In the rows, 128 means zero.
The rows of T fall into 4 groups, and each row is roughly a mix of its group's hidden directions; one row fits no group.
T, 109 rows:
[[146 122 132  78 107 116 135  88 148 130]
 [163 167 155 128 148 138 129  93 111 129]
 [130 149 155 118  99  98 167 137 128  98]
 [151 176 108 115 157 124 118 109 156 126]
 [123 166 121 163 169 135 151 130 119 147]
 [135  91 131 131  88 112 168 142 144 141]
 [101 144 159 157 129 118 176 144 127 130]
 [114 140 147 152 145 144  86  90 146 138]
 [118 155 139 174 135 144 146 161 105 116]
 [111 113 159 135  90 111 153 161 124 107]
 [142 118 111 148 145 187 132 117 127 103]
 [124 152 122 105 172 130 148  83 128 125]
 [148 167 127 108 153 112 143  97 159 140]
 [144 119 122 116 155 143  96  76 137 141]
 [164 181 106 107 140 120 136 115 122 122]
 [135  93 142  96  90 109 159 116 125 128]
 [ 99 145 124 140 107 156  92 112 165 124]
 [142 115 120  79  98 131 102  98 135 117]
 [156 153 105 109 108 117 128 127 149  82]
 [143 179  91 132 146 137 133 133 120 100]
 [157 166 109  98 142 117 119 105 159 121]
 [103 121 139 183 144 142 141 158 117 131]
 [153 107 105 111  97  95 104 154 125 114]
 [141 114 110 159 117 168 151 146 151 154]
 [ 96 123 141  91 124  75 127 124 133 134]
 [126 168 137 144 169 128 145 106 149 153]
 [103 112 126 147 102 119 178 158 132 135]
 [109 135 123 144 139 179  93  99 126 134]
 [157 122 105  95 123 126  93  95 135 102]
 [126 142 119  83 133  75 122 110 131 132]
 [127 157 140 110 167 103 157 101 118 146]
 [111 141 119 178 155 147 117 160 116 123]
 [129 152  69 110 146 119 132 140 140 148]
 [ 87 131 144  90 133  91 135 107 134 138]
 [154 128 110 114  85 111 149 142 154  99]
 [120 154 119 136 150 169 103  88 141 136]
 [149 109 119 117  80 100 157 151 130 124]
 [166 139  89 136 119 125 174 135 136 122]
 [129 115 137 158 110 152 108 173  99 117]
 [114 123 114 164 121 152 162 163 124 156]
 [136 107 144 118 113  81 162 159 123 129]
 [157 149  83 101 142 126 107 104 135 117]
 [112 137 112 178 145 162 134 145 105 123]
 [112 152 134 142 158 173 143  94 137 130]
 [ 94  87 125 118 135 116 130  98 164 138]
 [108 100 164 105 123  86 132 104 131 119]
 [ 98 121 147 181 148 140 136 153 123 138]
 [180 112 102 133 106 133 157 133 142 143]
 [168 155 129  95 114 112 125 103 124  97]
 [ 97  80  97 126 118 126 113 150 147 136]
 [152 123 102 139 114 120 187 135 143 125]
 [ 96 141 113 114 111 142  95  98 164 119]
 [ 93 142 152 106 130  77 126 123 137 146]
 [134 124 160 143 144 115 169 148  97 154]
 [156 124 121  76 103  93 131 125 130 121]
 [135 142  76 121 162 141 108 119 135 154]
 [130  98 183 123  93 120 130 127 120 119]
 [131 133 161 138 151  96 161 146 103 152]
 [131 158 120 132 178 143 106 107 101 135]
 [105 120 108 120  96 150  90 115 159 109]
 [ 92 140 147  94 128  91 139 107 131 152]
 [121 129  96 116 108 158  96 102 156 106]
 [143 166 130 106 153 117 131  92 158 146]
 [ 96 146 125  86 128 109 126  88 144 138]
 [102 152 137  96 145 114 149  87 129 150]
 [139 106 136  79  94 119 134  96 131 132]
 [148 109 120 117 103  80 110 163 121 124]
 [146 168 104 133 172 142 119 110 109 122]
 [ 86 125 138 159 157 153 136 136 114 156]
 [131 174 107 152 169 140 108 134 125 131]
 [107 112 126 160 139 137 169 143 114 165]
 [114  91 140 124  83 115 125 156 129 100]
 [117 126 118  79 131  78 122 113 132 122]
 [147 109  98 104 136 139  83  97 138 127]
 [158 167 104 104 144 108 102 133 147 114]
 [148 115 120 106 105  74 116 155 118 129]
 [122 173 146 148 141 118 171 120 125 107]
 [155 159 100 111 109 111 135 135 136  84]
 [126 174 118 115 147 134  91 121 121  93]
 [106 122 131 179 142 139 131 166 104 129]
 [137 162 119 125 169 151  95 102 126 114]
 [120 155 106 126 102 116 152 154 143  84]
 [137  97 116  95  87 124 106 137 103 111]
 [130 134  84 153 147 157  95 142 117 110]
 [104 143 128 174 158 163 110 130 132 133]
 [159 149 121 111 159 133  89  98 113 125]
 [157 140 120  76 117 104 127 104 147 125]
 [158 172 111 106 151 105 146 113 145 132]
 [107 136 164 156 158 114 148 131 135 165]
 [117 105 107 157 109 160 129 151  97 103]
 [154 112 110 127  88 108 169 149 136 129]
 [126 135  94 120 169 135 117  92 147 154]
 [134 109 115 142  97 121 182 149 148 131]
 [132 141 152 137 161 133 174 121 102 154]
 [ 95 157 144 102 128 104 136  98 137 159]
 [100 106 150 124 134 111 148  85 160 120]
 [139 166 111 132 172 153 103 111 116 123]
 [137 136 157 148 165 126 168 137 102 147]
 [151 187 125 142 145 134 145 139 105 124]
 [ 88 143 151 143 150 163 140 102 143 136]
 [100 149 143 149 142 175 137 100 142 139]
 [140 129 107 129  97 104 178 147 138 109]
 [106 131 104  95 112 121  94 102 158 110]
 [108 139 110 147 177 141 131  95 144 147]
 [134 145 116 126  94 113 140 171 116  89]
 [113  89  99 113  99 117 109 145 143  99]
 [128 156 147 161 124 138 149 171  99 129]
 [109 127 113 152 105 130 178 161 141 124]
 [150 151 112 104 100 111 119 134 144  81]]

Each list below has two rows that fit no group; the rest each fit one group, if only roughly. Name those rows in the order they come.
  z776: [139 133  91 124 100 154  90 116 152 109]
  z241: [148 125  89  97 145 131  98  97 142 143]
  z916: [159 170 108 112 151 118 110 115 107 105]
  z335: [100 102 169 130 143 131 102 117 108 158]
  z404: [124 170 119 164 172 144 126 127 138 136]
  z108: [156 110 121  85 117 119 101  92 141 122]
  z964: [131 133  90 104 111 114  99 108 169 124]
  z944: [147 115 147 129  88 105 173 139 143 120]
  z164: [165 163 109 114 159 129 111 100 116 116]
  z511: [123 139 107 174 150 134 151 164 112 118]
  z221: [169 131 135 167 131 142 144 159 104 141]
 : z964, z944
  z368: [109 154 127 145 173 161 105 120 109 137]
  z591: [121 125 163 164 152 148 162 143 110 143]
  z856: [114 114 114 131  96 115 134 158 126  76]
  z766: [137 119 143 126 121  92 183 147 112 137]
  z866: [118 123 121 163 138 155 112 173 107 152]
  z477: [126 116 116  99 104 160  92  93 119 118]
  z533: [121  96 127 123 105 105 103 171 100 120]
  z615: [142 114 149 100 115  78 155 145 123 142]
  z53: [115  82 103 118 118 132  95 113 146 101]
  z136: [149 123 109  89 124 104  87 107 137 109]
  z580: [144 172 125 123 135  93 161 143 154 129]
  z976: [129 168 118 142 124 120 158 175 109 128]
  z284: [112 144 117 149 148 168  80 121 121 130]
 : z136, z580
  z937: [137 167  98 143 173 139 141 112 118 116]
  z730: [110 120 113 166 166 161 114 127 126 154]
  z661: [138 125 138 148 165 127 176 138 115 159]
  z853: [140 119 141  99  81 107 124 135 129  89]
  z486: [152 157 121 105 141 105 168 103 148 139]
  z747: [136 114 142 114  81 115 116 149 122  85]
  z684: [ 95 138 121 158 156 131 157 149 137 162]
  z283: [145 124 108 156 114 184 109 132 135 112]
  z765: [121 147 102 143 175 145 131 115 132 167]
  z18: [147 103 102 133 112  99 155 171 121 124]
 : z661, z18
  z107: [158 149  94 119  99 116 147 149 136  97]
  z807: [145 110 131  76 100 106 103 114 129 129]
  z932: [ 91 143 172 145 113 117 153 144 121 108]
  z495: [133  92 138  85  87 111 125 115 135 122]
  z462: [120 142 110 181 148 157 150 142 122 119]
  z809: [167 148  92 125 107 126 156 139 142 102]
  z195: [147 110 128 175 147 165 141 136 121 151]
  z269: [135 110 114 115  88  95  94 157 130 120]
  z588: [146 110 118 128  81 116 164 147 152 117]
  z867: [125 127 149 105 140 135  71 101 138 115]
  z249: [162 150 107  78 122 112 114 111 132 124]
  z517: [110 153 164 154 133 120 170 148 115 141]
  z95: [117 155 126 170 163 155 150 113 133 139]
  z599: [155 158 136  90  99  98 142 137 123 111]
 : z932, z195
